Questions about the grid below.
1) Report the fifth entry, reading row by row.
2) Report the entry in the top-right corner.
3) Report the third largest entry.
4) Report the second-last entry, reading row by row.
5) Report the bottom entry of the column that holds the smallest entry.
6) Report the entry directly below the smallest entry.
7) Report the smallest entry in the first column.
8) Report the entry directly below the largest entry.
[[52, 45, 39, 46, 53, 47],
 [40, 46, 53, 55, 38, 42],
 [37, 36, 41, 52, 43, 67],
 [20, 41, 56, 74, 38, 72],
 [51, 46, 38, 43, 46, 51],
 [53, 40, 49, 28, 42, 36],
 [38, 43, 45, 55, 43, 51],
 [36, 54, 43, 78, 67, 75],
 [45, 43, 46, 43, 48, 63],
 [56, 44, 39, 38, 51, 44],
 [38, 52, 53, 70, 59, 61]]
1) 53
2) 47
3) 74
4) 59
5) 38
6) 51
7) 20
8) 43

W =
  -1.2  -168.6  -140.0   -55.1   -25.4   -30.5   -19.6   128.6
 117.4    80.1   129.6   -76.6   247.6   108.8   -97.9  -167.2
 -38.5   -70.9   164.3   124.9   101.7    71.2    18.1     5.4
 -48.2   -33.0   -33.4   -41.7    80.1   225.4  -175.1  -166.9
Read off the entry directly above the largest entry.
-25.4
Read off the largest entry in the first column.
117.4
The bottom entry of the column that holds the smallest entry is -175.1
The largest entry in the last row is 225.4
Read off the 5th entry from the end, reading row by row.
-41.7
Read off the entry in the top-left corner.
-1.2
Read off the last entry, reading row by row.
-166.9
The second entry in reading order is -168.6
Read off the top entry of the column that holds the smallest entry.
-19.6
The bottom-left entry is -48.2
The entry just right of -97.9: -167.2
The entry directly above 18.1 -> -97.9
The entry just right of 71.2 is 18.1
Read off the 3rd entry on the main diagonal.
164.3
The entry directly above 108.8: -30.5
The entry in the top-right corner is 128.6
Read off the entry just right of 164.3.
124.9
Read off the entry directly below 247.6.
101.7
The entry just right of the largest entry is 108.8
The 2nd entry on the main diagonal is 80.1
The entry directly below -140.0: 129.6
The bottom entry of the column that holds the largest entry: 80.1

Questions about the row below.
1) Report the entry just left of -32.
2) Report the entry just left of 15.
3) Report the entry just right of -41.
-41  -12  -13  -19   -2   -1  -32   22   37   15  -20   33   41   37  -12
1) -1
2) 37
3) -12
